Here are some points, each followed by its number:
[ -9  37  50 -17  19 -15  14 -30 -18  11  20 -37 -17  21   6 -14  -5 -23 -29   4  65  39  19  27] 0
[ -3  27  54 -17  21 -32  22 -39 -16  -4  27 -38 -20  18  12 -20  -6 -23 -18   6  55  33  26  39] 1
[ -9  36  47   2  30 -25  20 -27 -32  -1  19 -28 -24  -4   3 -16 -10  -6 -16   2  40  22  36  37] 2
[ 29   9  61 -15  28 -40  14 -32   4 -45  28 -47 -14  38  30  -1  22 -31 -19  24  60  47  23  46] 3
[  0  36  53  -4  30 -35  20 -40 -35 -15  20 -26 -25  12   8  -7   1 -19 -13   9  55  36  41  44] 4
[  0  36  55  -2  34 -33  21 -38 -30 -12  27 -30 -20  11   8  -6   0 -18 -17  17  52  38  34  42] 5
[  1  36  55  -2  33 -32  21 -37 -30 -11  28 -31 -21  11   8  -5   1 -18 -16  16  52  38  35  41] 6
[  0  48  53   1  34 -37  16 -36 -34  -6  27 -27 -13  20   6  -9  -5 -12 -17  12  53  36  38  41] 7
[  1  37  52  -1  31 -31  24 -37 -30 -14  30 -33 -19  14   7  -8   1 -17 -20  14  54  40  31  40] 8
[ 16  18  61   0  37 -51  29 -47 -24 -33  32 -23 -22  11  20   0  15 -13  -5  22  36  33  34  58] 9
[ 12  19  60   0  37 -49  30 -47 -24 -31  31 -23 -22  10  19  -3  12 -11  -4  19  35  29  36  57] 10
[ 21  28  60  28  55 -31  31 -29 -36  14  31 -44 -13 -13  23   1  20  20   3  42  32  43  46  54] 11
[  1  24  50 -10  25 -62  37 -36 -22 -51  21 -35 -35 -27  15  -9   5   6   8  28  19  27  37  57] 12
[  9  15  59   6  42 -51  34 -46 -26 -25  26 -16 -24   0  20  -4  12  -3   0  14  21  19  33  59] 13
[  8  14  57   4  37 -48  31 -43 -22 -19  28 -17 -24   0  21  -7  11  -4  -2  13  24  21  38  58] 14
[  8  16  58   5  40 -49  34 -45 -26 -20  27 -18 -22  -1  20  -5  14  -3   0  11  24  19  36  59] 15
[  0   8  49   2  29 -62  36 -34  -3 -50  35 -21 -27  -1  20  -5  12   3   4  37  40  45  47  62] 16
[  7  15  57   5  37 -49  33 -44 -27 -17  28 -19 -20  -1  17  -7   9  -2  -1  11  25  20  40  57] 17
[  7  17  57   4  37 -48  33 -44 -27 -18  28 -18 -22  -1  17  -5  10  -2  -1  10  24  20  35  57] 18
[  5  21  55   2  36 -46  38 -45 -29 -17  30 -18 -21  -3  18  -2  15  -1  -6  11  23  20  38  57] 19
[-32 -35 -28 -46 -46 -11 -21 -18 -27 -24 -14  49   7  36 -22  42  19 -29 -16 -36 -42 -43 -52 -35] 20
[-20 -36 -28 -35 -39 -21 -31  17 -28 -23  -7  40  21  20   0  57  47 -15 -30 -50 -52 -57 -43 -39] 21
[  1  20  58  -4  34 -38  31 -38 -34 -15  29 -24 -23  -3  14  -6   8  -6  -8   4  25  16  29  49] 22
[  1  23  55   3  37 -43  33 -41 -35 -20  32 -17 -20  -2  13 -13   0  -3  -5   8  27  19  34  51] 23
[  8  41  36  26  38 -22  35 -17 -63   0  27 -38 -17 -35  -7   3  -2  23 -13   6  24  16  35  39] 24
[ 67 -68   0  18  11 -42  48  47 -31 -49   8 -26  50 -22  55  88 116   8  36  -5 -76 -46 -34  46] 25
[ 41  -9 -15  34  11   0  21  30 -42   8  15  12  24 -68 -25  48  20  39 -10 -33 -45 -45 -42 -13] 26
[ 27  20 -30  32   2  30  26   2   4  11  43  47   5 -77 -46  28 -15   1  -3 -51 -24 -43 -45 -12] 27
[  9 -10 -31  30  -1  34  20  -5  30  26  27  10  31 -57 -42  -1 -37   6 -10 -42 -35 -42  12 -23] 28
[ 64 -62 -28   7 -13  11 -73  78 -19 -24 -47  28  56 -17   8  32  32  17 -16  23 -20   3 -27   8] 29
[ 39 -57 -18  10  -6  13 -21  59 -42   5 -28  19  18 -56 -18  42  22  53   0 -40 -38 -44 -27 -25] 30
[ 20   8 -23  37  10  40  25  -6  27  25  38   7  22 -71 -53   5 -38   4 -24 -41 -30 -38  -7 -26] 31
[ -4 -45 -45   2 -27  42 -55  66  -2 -41 -42  50  72 -26 -11   4  -4   4 -32  14 -29  -8 -35 -21] 32
[ 17  18 -27  38   5  49  29 -10  30  26  45   8  19 -68 -52   6 -38  -6 -32 -38 -27 -37 -10 -26] 33
[ -1  37 -31  57  16  57   1  10  29  -7  23  43  49 -75 -71  -4 -60 -13 -24 -78 -38 -65 -42 -20] 34
[ -6  37  -1  44  26  59  32  -4  62  41  48  -7   3 -23  -3 -54 -45 -20 -36 -16 -28 -25   8 -13] 35
[-42  40   9  -8   1  58 -12 -18  78  72  34  22   7   8 -10 -40 -39 -71 -11 -30  -9 -23 -20   9] 36
[ -5 -17 -38  -5 -26  55 -18  16  45  39  -3  45  35 -56 -52 -15 -53  -6 -22 -24 -26 -29 -25 -32] 37
[-45  27 -34 -13 -29  57 -60  22 -18 -30  -4  61  47 -51 -57 -12 -55 -19 -37 -63   1 -38   9 -38] 38
[ 23  -1  22  27  31 -13  47 -33   6 -72 -14  -9  35  25  45  -4  35  26 -23   7 -27 -11  82  67] 39
[ 24  -8  17  29  28  -1  44 -26   8 -58  -5 -14  37  28  45   4  41  29 -13   5 -33 -14  65  66] 40
[ -4 -19 -25 -32 -36 -28 -16 -33  48 -10  17  -2 -15  12 -19 -28 -37 -14  16  30   1  17 -43 -29] 41
[-40  22 -37 -64 -62 -17 -23   7  35 -35 -32  -2 -45  52  -6 -13 -15 -30  64 -22  15  -4   8 -30] 42
[-49  19 -40 -49 -55 -13 -30  -7  30 -12 -26  -3 -52  46 -10 -20 -24 -28  47 -17  21   2  14 -39] 43
[-16 -25 -11 -25 -26 -31 -20 -32  47 -34   4  10 -15   3 -11 -24 -30  14   6  49  16  38 -24 -26] 44
[-11 -24 -14 -29 -26 -23 -14 -38  52 -45   4  -7 -15  15  -5 -14 -14   7   2  48  22  40 -13 -23] 45
[-18  -1 -14 -24 -25 -13 -21 -37  62   3  28   9 -27  19 -17 -39 -46 -20  11  26  -1  13 -41 -33] 46
[ -6 -22 -25 -35 -37 -26 -16 -30  47 -21  13  -7 -16   9 -17 -19 -31  -8  16  35   8  23 -36 -30] 47
[ -3 -22 -24 -28 -31 -29 -17 -34  49 -20  13  -3 -14  15 -16 -19 -29  -8  17  35  11  26 -31 -27] 48
[ -3 -25 -23 -32 -34 -22 -17 -32  51 -13  16  -8 -15  16 -13 -22 -30  -6  17  35   6  24 -34 -26] 49
[ -2 -23 -26 -30 -36 -27 -17 -33  48 -19  13   0 -16  14 -16 -23 -33 -10  15  32   9  24 -37 -28] 50
[ 29   2   2  83  54  24  39 -13  13  48  11   3  46 -22  -5  -2  -6   6  -5 -15 -42 -32  38  28] 51
[-47   3 -34 -63 -61  -1 -30 -32  15  32  -4  35 -53  19 -43  -6 -41 -44  29 -20   8  -5 -12 -43] 52
[-15 -22 -35 -31 -39 -21 -35  -2  16  -4  -1  23 -15  -1 -41  -5 -38 -24  12 -16  -2 -10 -35 -44] 53
[-34  -8 -10 -43 -32 -23 -30 -44  55 -37 -19  -1 -60  44   4   5   6  -5  42  31  15  27   0 -21] 54
[-69   6 -20 -59 -48  10 -30 -28  50 -16  18   3 -40  37 -17 -23 -32 -36 -15  -3  -3  -2 -50 -37] 55
[-62  15 -16 -40 -36   5 -24 -21  54  -4  23  24 -51  26  -4 -13 -16 -24   0   1   4   2 -31 -29] 56
[-37  75 -36  83  28  92  -7   4  71 -33  25   3  73 -61 -55 -41 -78 -33 -36 -80 -11 -50  -8 -17] 57
[-28 -11 -37 -13 -32  -4 -55  63 -31 -24   3   4  33   5 -22  23  -1 -18 -14 -10  -4  -8  15 -15] 58
[-42  -6 -22 -54 -47  -4 -19 -37  31 -13  11  18 -47  14 -11 -17 -22 -16 -10   6   2   4 -33 -41] 59
[-38  12 -36 -49 -53 -26 -34   8  26  -3 -47  10 -57  37 -12   0 -10 -10  26  -9  18   6  15 -37] 60
[-54  22 -20 -48 -43  21  -4 -26  43  -1  21  31 -45  20 -16 -28 -36 -19 -16  -9   3  -4 -24 -29] 61
[ 13 -10 -28 -18 -31 -31 -22  31   7 -57 -12  -9 -12   8 -30  23  -8 -20  37 -11  22   9  -8 -30] 62
[-60  13 -33 -35 -42   5 -14 -17  36  -1  21  36 -38   1 -23 -20 -37 -23 -15 -21   1 -10 -31 -37] 63
[-21   5 -48 -36 -53  -9 -54  27  10  19 -41  32   4  42 -13   4  -5 -20  21  11   1   7  11 -25] 64
[-33 -12 -50 -34 -54  -2 -52  39  -5  -9  -2   1  15  32 -15  17   1 -24  13  -1  -8  -5   4 -15] 65
[-14  24 -38  24  -9  12  -6  25 -65 -65  16  -7  27 -21 -10  13   0 -11   6  -8  23   8  31   7] 66
[ -6 -22 -26  -7 -20 -15 -10 -34  32   3  31   1  -1  -4 -32 -28 -49 -16  -8  11   5   9 -24 -33] 67
[  1 -19 -22 -27 -31 -24 -13 -30  46   9  19  -3 -10  12 -27 -30 -45 -23  18  19  -2  10 -47 -29] 68
[-48  -8 -35 -22 -35   2 -64  34 -31   4 -22  -6  20  17   4  18  17  -3 -10   7  23  18  51 -18] 69
[-42 -28  -2 -34 -24  -6  -7 -18  40 -25 -32  14 -29   9   2   8   8  22 -22  19  33  30   3 -31] 70
[-11  -2 -16 -27 -26 -21 -10 -40  40 -12  30   3 -22  11  -8 -35 -34  -7  -8  30   4  18 -31 -27] 71
[ -8   2 -12 -21 -21 -19  -7 -35  43 -14  38  -6 -26  19  -3 -38 -34 -11  -5  29  -8  12 -38 -23] 72
[ 13  16  38   5  28 -11 -40 -37  69 -42 -33 -73 -32  79  40  28  55 -11  83 -13  18   3  14  24] 73
[-11   6 -10 -23 -21 -15  -9 -37  54  -1  35   2 -17  20 -13 -40 -43 -13   6  25   0  14 -37 -27] 74
[-37  -6 -16 -29 -28 -10  -1 -38  54   8  31  11 -23  39  -5 -31 -31 -35   7  15  -4   6 -44 -33] 75
[-35  19   1 -42 -26  -2 -21 -37  49   2  29  -2 -49  26   2 -17 -15 -19  14  18   0   9 -43 -29] 76
[  0 -16 -11 -15 -16 -30   0 -28  25 -46   8   7  -7  -4 -12 -10 -17  13  -5  29  27  34  -4 -24] 77
[-13  -4 -14 -42 -34 -32 -12 -47  48 -34  15 -15 -32  22   5 -22 -13   6  -1  46   6  29 -25 -18] 78
[-26  27  50   0  29  11  -7   4  23   4  48 -39 -35  60  74 -39  30  -7 -22  56  35  51  26  -4] 79
[ -1  26  31   1  21 -44  27   1 -47  -2  61 -43  -1 -16  14  10  21  32  17  27   6  19  19  21] 80
[  9  14  14  26  26 -34  27   9 -61  15  37 -29  11 -56   1   6   8  60  14   9 -11   0  26  24] 81
[ 14 -44  16  -6   7 -45  -2  -4  -3  34   4 -48  20 -22   2  22  18  64  34  18 -51 -17   3  25] 82
[ 16 -38  15 -11   4 -42  -5  -4  -6  26   6 -43  28 -22   2  12  12  69  34  18 -48 -16   4  28] 83
[ 15 -25  25   7  22 -46  28 -23 -28  22  -8 -17  14 -34   8  22  27  40   4  28 -20   5  18  42] 84
[ -1   0  49 -14  23 -50  27 -33 -11  -1  24 -14 -17   1  12   2  12  10   6  16   9  14  22  44] 85
[  6  16  25   7  21 -35  18 -13 -48   8  21 -27  -6 -31 -16   0 -13  29  -5  -8 -11 -12   4  32] 86
[  5  14  46   2  30 -36  35 -21 -25   5  16 -23 -10 -13   7 -11  -3  26   1  20  10  17  35  49] 87
[  4  16  46  -5  27 -39  30 -19 -30  13  26 -31 -19  -9   8  -4   5  24   3  15   8  13  39  46] 88
[  4  15  47   3  30 -36  29 -28 -28   4  21 -26 -14 -14   7  -2   4  17   4  17  13  18  30  48] 89
[ -7  29  43  -1  28 -45  28 -25 -24  -1  20 -30 -21 -20   7   3  10  23   8  15   7  12  29  43] 90
[ 13 -19 -57 -42 -61  -2 -66  65 -27 -36   7  79  74  28 -20   8  -8 -41 -22 -31  13  -8  24 -34] 91
[ 22 -15 -27 -45 -46  -9 -46  54  -2 -40  20  23  67  53  10  10  19 -48  19 -21 -20 -23  -3   0] 92
[ 27  -4 -30 -51 -52 -13 -65  22 -21  -4   3  46  59  72 -16 -11 -22 -48  -3  -3   7   5  25 -17] 93
[-15 -29   0 -20 -12 -10   0 -41  54 -65 -12   0 -11  13  -1  -1  -3  28 -12  48  33  45  17 -20] 94
[-41  14 -20 -50 -43 -10 -19 -31  32  13 -33  20 -55  22 -29 -16 -37 -37  64  32  25  33   5 -29] 95
[ -2  24  43   1  28 -30  22 -21 -32   4  17 -30 -23 -16   0  -8  -6  15  -4  11  23  18  29  39] 96
[  1  30  44  -2  27 -30  20 -17 -31   8  23 -25 -20 -18  -3  -6  -7  21  -4   5  27  18  34  38] 97
[ 22  10  37  30  41 -24  17  -7 -34  53  11 -25  -4 -41   6  -6   0  57  14  46  -1  25  36  34] 98
[  3  20  44   4  28 -33  26 -26 -31   6  17 -27 -19 -19   5  -2   0  17  -1  14  15  16  30  43] 99
[  3  21  45   4  29 -33  26 -26 -31   5  17 -25 -19 -17   5  -3   4  16  -1  15  17  17  30  43] 100
[  6  20  44   4  32 -32  28 -27 -34   3  18 -25 -20 -17   7  -3   1  16  -2  13  15  16  31  45] 101
[ 55 -49   2  50  31 -25  17  81 -53 -52  -3 -24  38 -24  35  60  76  26   5  -9 -53 -35 -10  34] 102
[ 68 -18 -27 -23 -32   5 -70  62  -7 -50 -25  44  60  23 -18  23   4 -34  22   4  12   9  16   5] 103
[ 52 -88  -8  22  11 -25 -25  80 -19 -44 -27 -15  17 -14  42  52  78  29  24  10 -49 -22 -19  29] 104
[ 49 -83  -1  25  16 -17 -18  72 -29 -38 -37 -10  26 -23  30  67  81  33  21  -7 -43 -27 -18  15] 105
[-34  31 -61  22 -26  23 -45  21 -45 -43  -9  90  46 -19 -53  17 -29 -34  -2 -33   2 -18  21 -23] 106
[ 42 -15 -29 -37 -42  -7 -50  56  -8 -40   4  40  78  34   8  21  24 -35   3 -17 -12 -17   5   1] 107
[-26  23 -55  -9 -40  20 -42   6 -31  -8  -6 109  33   0 -57   9 -42 -27   3 -49  -5 -30  -4 -23] 108
[ -4 -15 -52 -18 -42  19 -57  58 -38 -23  -6  87  72  -1 -12  10  -2  -2 -45 -26 -15 -22  -8 -31] 109
New points follow, each followed by the numbers of its three nearest points above, nearest first.
[-22 -27 -29 -50 -50   9 -31   3  29  35 -36  13 -32   5 -54  25 -24 -32  71  43  22  39   9 -34] 95 64 60
[ -9  -5 -13 -33 -29   4  -6  -4 -50  17  29   7  -5  -2 -39  36  -3 -15 -19 -41 -46 -48 -47   4] 20 21 53
[-28 -24 -17 -34 -32  22 -27 -10 -15  10  -4  39  16  32 -27  39  11 -43  -3 -65 -42 -60 -33 -20] 20 21 53
[ 15   4  47  48  61   9  44  -4  -4  44 -49 -45 -51  24  56 -33  20  57 -41  49  67  65  53  27] 11 98 87
[-10  -6 -40 -29 -43 -20 -36   2  19  -1 -21   9 -31  12 -41 -23 -54 -32  45 -12   7  -2 -20 -39] 53 52 43
[-52  36  27 -12  10  36  11 -23  -4  10   8   9   6  44   6  16  17  -2 -46 -11  18   4 -13   6] 0 2 70
[-27  39   0  41  25  58  24  -9  56  11  43  -2   0  -3  15 -60 -36 -28 -23  -7 -18 -13   2 -17] 35 36 33
[ -7 -23 -18 -36 -32  20  -7  35 -21 -25 -32  25  27 -23  -2  82  66   1 -50 -42 -51 -53 -47 -46] 21 20 30
[-14 -14 -19 -41 -37   6 -18 -34 -29   9  34  22 -16   2 -39  35  -3 -26 -13 -20 -35 -33 -58 -30] 20 53 59
[-28 -15 -27 -27 -34   5 -12 -33 -27   1  20  36   4  38 -32  32   1 -44   1 -50 -42 -52 -42 -23] 20 21 53
[ 44 -79 -27  11  -9  10 -44  77 -13 -14 -45  12  34 -29  22  36  49  36   4  20 -33  -7 -19   5] 29 105 104
[ 17 -28 -31  14 -12  31 -21  54 -15 -19 -23  49  25 -65 -43  25 -15  30 -28 -43 -32 -41 -35 -35] 30 26 32
[ 11  39  34  26  37 -31  58 -33 -66 -10  38 -23  -5 -34   0  14   9  20 -20   1   7   3  36  51] 24 101 99
[ 60   9  -4  23  13 -11  57   9  28 -38  15 -14 -13   9  29 -34  -3 -43  83 -14  15   1 -41  21] 62 72 85
[ 38 -69 -12  13   2   2  -6  40 -24   1 -33  11  38 -59 -11  34  20  41  12 -46 -34 -47   2 -15] 30 26 105
[-25 -17   0   9   6   6  10 -12  44   0 -55  20 -55  28  39 -29   6  37 -45  29  59  50  25 -31] 70 94 77
[-12 -15 -29 -57 -53 -14 -50   2 -23  -7   5  50  37  60  -6  -6 -11 -49   2  -7   5   0   6 -11] 93 65 64
[-31   4  -3 -57 -36  18 -35 -27  50  32 -12  -3 -36  23 -40  17 -19 -61  94  48  30  45   8 -19] 95 54 43
[-23 -13  -1   2   1   6  10 -10  40  -2 -50  15 -56  19  43 -11  25  35 -54  21  56  44  21 -27] 70 94 77
[-23  42  -9  23   7  58  19  -8  25  -7  50  23  10 -20   4 -45 -34 -21 -39 -24 -13 -21  21 -18] 35 33 28
[-23 -15 -15 -48 -40 -30 -23 -46  51 -29   7   1 -35  31   9 -18  -8  -1  13  43   3  25 -35 -21] 78 49 48
[  7   9  37  22  37 -15  16 -14 -30  44   3 -34 -12 -34   1  -8  -7  55  12  50   3  29  40  31] 98 87 99
[ 37 -47 -12  34  15   5  27 -12  -3  24   5  -9  51 -17 -14   0 -12   6  25  -7 -34 -21  42   2] 51 28 83
[ 52  18  36  37  45 -13  70  12  -1 -70  21 -10  -9   4  77  13  74 -26  46  10 -49 -23 -21  76] 40 39 25
[-41  53  16  94  66  49  36 -15  37 -91  21 -17  31  44   8 -78 -54 -11 -18 -34 -21 -31  13  34] 35 57 40
[-20 -15 -12 -24 -23   5 -12 -26 -26  16  26  22 -12   1 -32  55  21 -34 -21 -45 -44 -49 -57 -34] 20 21 53
[ 99 -22  33 -25   5 -42 -58  20  12 -36 -27 -18  32  34  24  42  51 -52   9  66  -2  37   4  48] 103 3 107
[-33  14 -10  25  10  39  27  22  25 -28 -36  -1 -40  16  28 -43 -13  16 -19  15  24  21   7 -26] 70 77 94
[ -5 -12 -16 -44 -37  -5 -54   3  -9  11  11  54  53  64  -8  -1  -7 -53  -8 -18   0 -10  13 -17] 93 92 65
[ 14  11  43  48  57  10  47  -3  -6  35 -46 -47 -48  28  54 -36  14  58 -40  41  62  59  51  22] 11 87 98
[ 36 -34 -22  45  15   9  19  33 -10  -2   1  10  35 -60 -28  43  14  31   4 -63 -43 -59 -21 -21] 26 30 27
[-15 -17 -44 -29 -45  -2 -36   8  14  25 -22  25 -17  -8 -64 -20 -69 -28  28 -18  16  -2 -18 -45] 53 52 68
[-30  37 -51  11 -27  26 -41  -2 -34   2   6  96  27 -11 -62  10 -43 -36   4 -45 -11 -31  -2 -20] 108 106 38
[ 94 -23   3 -31 -18  -2 -71  57   7 -40 -34   7  63  19  10  51  49 -33  35  37   1  22  -4  31] 103 29 107
[ 28 -59 -29  21  -5  11 -38  72 -33 -25 -57  37  30 -49  -3  50  41  34  -8 -16 -35 -28 -39 -22] 30 29 105
[ -6   2   9 -35 -17 -22 -37 -27  59 -18 -30 -22 -77  47 -16  15   0 -25  95  22  36  33  18  -4] 54 95 43
[ -7   7 -13  28   8  11 -29  -7 -34  13   5  50  -7 -49 -59  22 -30  36 -25 -45 -33 -43 -57 -26] 27 26 31
[-68  84 -20  56  21  67  -5  -4 -50   4   4 -34  35 -23  13 -25 -11   7 -59 -13  22   6  24  25] 66 24 2
[ 20  -8  44  68  69 -18  34  -3  54  96 -59 -64 -59  17   3   1   4  31  10  63  16  43   4  13] 98 11 87
[ 29 -34 -18  15  -2  16  28  -7  -4  15  24  -1  41 -43 -27   7 -16   3  -2 -10 -28 -20  26 -14] 28 31 33
[  8  41 -17  61  28  45  -1  14   4  21  26  49  38 -81 -61  11 -44  11 -42 -47 -42 -51 -44 -14] 34 31 27
[ 11 -54 -39 -11 -31   1 -35  48 -17  34 -42  40  17 -14  -8  74  56  27  -2 -47 -31 -45  -6 -31] 30 21 29
[ 48 -23 -11  50  24  -9  31  21 -27   6  13  -3  53 -47 -25  34   9  39   4 -36 -39 -40  -1  -3] 26 30 51
[ 43 -41 -20  45  17   9  16  32  -9   3   3   7  42 -60 -32  30  -1  28   2 -50 -34 -47 -11 -15] 26 30 28
[  1  -8 -36 -32 -42  -7 -29  -1 -39  35   8  59 -17 -39 -46  33 -11  11 -39 -46  -7 -30 -29 -46] 53 108 20
[-17  22  25 -10   9  26  33 -14  48  45  43 -24  -3  -3  27 -22   5 -41 -15   5 -24 -12  27   0] 35 36 72
[ 27  12  12   8  13 -11   0  10  16 -85   8 -20  -5  26  26  -3  18 -32  68  34  -3  18 -54  36] 62 77 45
[ 12 -28 -36  -4 -24 -25 -23  45 -47  26 -33  35  17 -28 -26  63  29  38 -12 -36 -35 -39 -27 -19] 30 26 21
[-62  45  -9  14   4  78 -18  33  36  29  -2  11   1  -8  27 -56 -25  22 -53  16   2   9 -11 -21] 35 61 36
[ 12 -22 -49 -12 -38  19 -53  58  -5   6 -62  34  16 -15 -37   5 -27  -3  25  16   4  11  -9 -29] 64 65 32
[-33   9 -13  28  10  31  23   7  38 -11 -44  13 -48  25  33 -37  -4  22 -36  17  40  32  15 -35] 70 94 77
[-27 -26 -26 -31 -35 -14 -23 -28 -36 -10   6  55   1  29 -22  41  15 -47   0 -39 -42 -44 -51 -20] 20 21 53
[-18 -23 -19 -39 -35 -28 -11 -31 -43  -5  41  15 -27  28 -11  45  26 -45 -12 -28 -46 -42 -62 -28] 20 21 53
[-12  15   6  23  19  31  -9  19 -32  30 -23  18 -16 -14  20  -4  14  32  -2   3  11   7 -33 -16] 86 96 97
[ 46 -39 -15  67  33   5  33   7   0  40  -6  -8  57 -34 -10  12   3  33  22 -32 -42 -43  28  10] 51 28 26
[-22 -22 -33 -44 -46 -13 -30 -12 -25   3   1  46  15  44 -10  23  11 -53   2 -39 -36 -43 -31 -16] 20 21 65
[117 -22  19 -28  -5 -36 -76  37  10 -50 -32  -8  40  41  12  51  51 -44  27  57 -12  25  -2  44] 103 107 29
[ 40 -40 -22  44  14  11  19  31  -8  -7   4  11  36 -62 -31  34   3  28   1 -51 -35 -49 -12 -16] 26 30 28
[-25  -9  -6 -41 -29 -20 -38 -48  50 -16  -3  -2 -58  35  -7  -4 -11 -15  46  23  18  24 -10 -23] 54 76 48
[-16  31  39   0  23   0  -8   9   0  -5  41 -23 -42  46  56 -15  37   2   7  28  55  47   5  -2] 79 0 1
[ -20   49    0   48   30   80   16   21    3  -19  -49  -20    6   13   22 -101  -64   -3  -11   -1   33   18  -16
  -14] 35 2 74
[ 15 -51 -27 -34 -38 -18 -18  19 -26  21 -13   3   9 -12  -4  66  51  25   5 -46 -52 -55 -51 -20] 21 30 20
[ 14 -21 -48 -13 -37   5 -66  59 -33 -21 -17  73  75   4  -1  15  13  -9 -36 -12 -12 -14  -6 -25] 109 91 32
[-51  38  -3  11   5  39  -7 -28 -38  72 -19 -21  -9  26  29   1  27   2 -49  21  17  22  11  11] 0 2 96
[-33  11 -12  25   9  28  22   9  39  -9 -40  13 -51  25  29 -19  10  22 -27  15  31  24   5 -34] 70 94 77
[ 57 -12 -15  51  21  -4  38  43 -40 -32   5  -6  26 -52 -11  63  43  13 -17 -38 -51 -49 -54  -5] 26 102 30
[ 17  20  40  41  50  -1  42   3  -9  30 -47 -61 -50  27  52 -21  26  49 -42  28  67  54  48  17] 11 2 96
[-29  27  20   1  13  12  -6  -6  20 -39 -17 -24 -28  43  76 -21  44  30 -62  31  -9  13   7   6] 79 70 94
[-39 -12 -30 -30 -39   7 -35 -20 -28   2  -2  49  32  53 -17  22   3 -66   5 -51 -37 -50 -25 -14] 20 21 65
[-48  12   4 -68 -40  57 -41 -17  74  71  -7  34  47  22 -39  17 -19 -58  31  30  -9  12 -27   2] 36 64 75
[ -9  32  37   8  29   5  -9  13  10   6  46  -8 -49  39  55 -16  32   7   2  28  58  48  19  -2] 79 0 6
[-12  -4 -24 -41 -39 -18 -42  -9 -24  11   5  55  32  62  -6 -14 -15 -53   6 -12  -8 -11   5 -10] 93 64 65
[-38 -15 -32 -35 -42  15 -34 -13 -28  13   0  45  33  58 -12  16   1 -54   2 -49 -22 -41  -6  -8] 20 65 21
[-10 -35 -32 -26 -35  15 -37  50 -29 -29 -22  49  47 -14   0  65  52   1 -48 -33 -41 -42 -28 -39] 21 109 20
[105 -28  45 -23  15 -39 -40  20   6  -7 -42 -41  35  30  36  57  77 -56   7  39 -24   9  -3  59] 104 105 29
[ 26 -68 -26   4 -14  14 -34  72 -23 -35 -48  17  25 -45   0  60  49  37 -12 -22 -44 -37 -55 -17] 30 105 29
[ 19 -14  49  54  63  18  57   7 -11  96 -48 -40 -17   4  -9 -27 -27  24 -15  65  68  76  28   8] 98 11 87
[  7  -2   9   9   9 -26   3  16 -32  45   7 -10  10 -47   6  -1   3  69  16   8 -20  -6  20   9] 81 98 83
[ 22 -10 -30  41   8  33  29 -11  28  31  31   7  35 -40 -33  -2 -28  -8  -7 -27 -33 -33  13 -17] 28 31 33
[-18 -17 -18 -44 -39 -15  -7 -38 -38   2  34  18 -12  31 -26  31   3 -47  -3 -40 -52 -52 -64 -27] 20 21 53
[ 41  -1 -15   7  -5 -24  13  22  28 -55  -1 -38 -35  22   9 -28 -15 -33  86   9  32  22 -27   9] 62 48 49
[-20   0 -63  -5 -41  21 -66  56 -45   4 -44 108  54 -16 -32  12 -18   4 -46 -38 -10 -26  11 -48] 109 108 106
[-40  29 -17 -30 -30  41 -14 -17  58  42  58  41  20  -4 -28 -22 -42 -62  -1 -51 -12 -35 -34  -8] 36 63 61
[ 35 -31   7  69  47  47   8  15  15  42 -60 -51 -33  20 -17 -54 -55   2  29  47  24  39 -36  13] 98 67 68
[ 29   5  56  36  58 -40  42 -37 -24   0  30 -33 -12  -6  27 -10  13  20   3  38  16  30  49  60] 11 17 15
[ 12   8  66 -12  33 -35  25  -1  29 -20  76 -47 -19  74  30 -33  -2 -43 -25  12  81  50  27  36] 3 1 0
[ 42 -33 -20  37   8   9  11  33 -20  10   2  12  33 -70 -32  36   4  39  -2 -51 -37 -49 -15 -19] 26 30 27
[ 56 -10 -15  42  17  -5  39  45 -44 -32   7  -9  25 -55 -10  66  45  17 -15 -37 -51 -49 -56  -5] 26 102 30
[-71  68 -16  73  36  88  21  13  -5   0 -28 -15  49 -25  15 -72 -46  -9 -47 -18  33   8  14 -17] 35 57 66
[-21  62 -21   5  -8  15  -1 -17 -62  75  52  17  -4  -2 -61  12 -39   9 -35 -20   5  -8 -23  22] 86 33 27
[-38  35 -16 -10 -16  55  21  18 -27 -16 -32  17   1   3  53 -46   4  28 -54  -9  42  18  16 -35] 70 69 66
[ 12  26  32  -7  17  24  46 -37  30  49  45 -13 -16  -5  35 -19  12 -31 -21  11 -26  -9  24   6] 35 85 88
[-26 -15 -19 -31 -31   1 -20 -33 -25   0  17  31   1  34 -25  37   9 -49   5 -45 -44 -51 -45 -23] 20 21 53
[-19   5 -21 -20 -25  17 -21 -20 -15  18  18  48   2  12 -43  39  -4 -36  -6 -52 -33 -46 -34 -27] 20 53 108
[ -7  10 -49   9 -24  35 -10  51 -49 -73  14   3  62 -15   8  11  14   2 -17 -47   2 -26  32  -6] 66 58 109
[ 63 -68 -22  19  -1  -9 -54  79 -23 -29 -43   5  40 -24  29  22  40  26   4  13 -38 -13 -29  18] 29 104 105
[ -6 -22 -14 -33 -30  -4 -22 -35  56  48   5   4 -14   7 -55  -9 -50 -44  55   2  19  11 -26 -32] 68 46 41
[  8 -22 -50 -28 -49  10 -48  51   3  36 -66  33   1 -13 -47  23 -20   6  33  16  10  14 -12 -35] 64 65 53
[ 30   6  54  32  53 -54  45 -32 -34  10  29 -32  -7 -17  30   2  25  27  16  40  13  30  48  63] 11 89 87
[-29  44  -8 -16 -16  37   8  -6  39  22  57  18   0 -20  12 -51 -33 -32 -33 -16 -12 -16  18  -9] 35 36 61
[-51  39 -19   5  -7  56  30  17  -2 -19 -41  21 -11   3  43 -79 -28  25 -46  10  49  31   8 -35] 70 61 77
[ 90 -85   3  -6  -2 -40 -19  68  29 -26  -3 -55  11  12  44  57  80  16  31  46 -16  16  62  68] 104 105 102
[-37   0  -3  10   5  19  26   1  30  -7 -46  14 -48  19  42 -36   6  41 -45  23  56  45  25 -30] 70 94 77
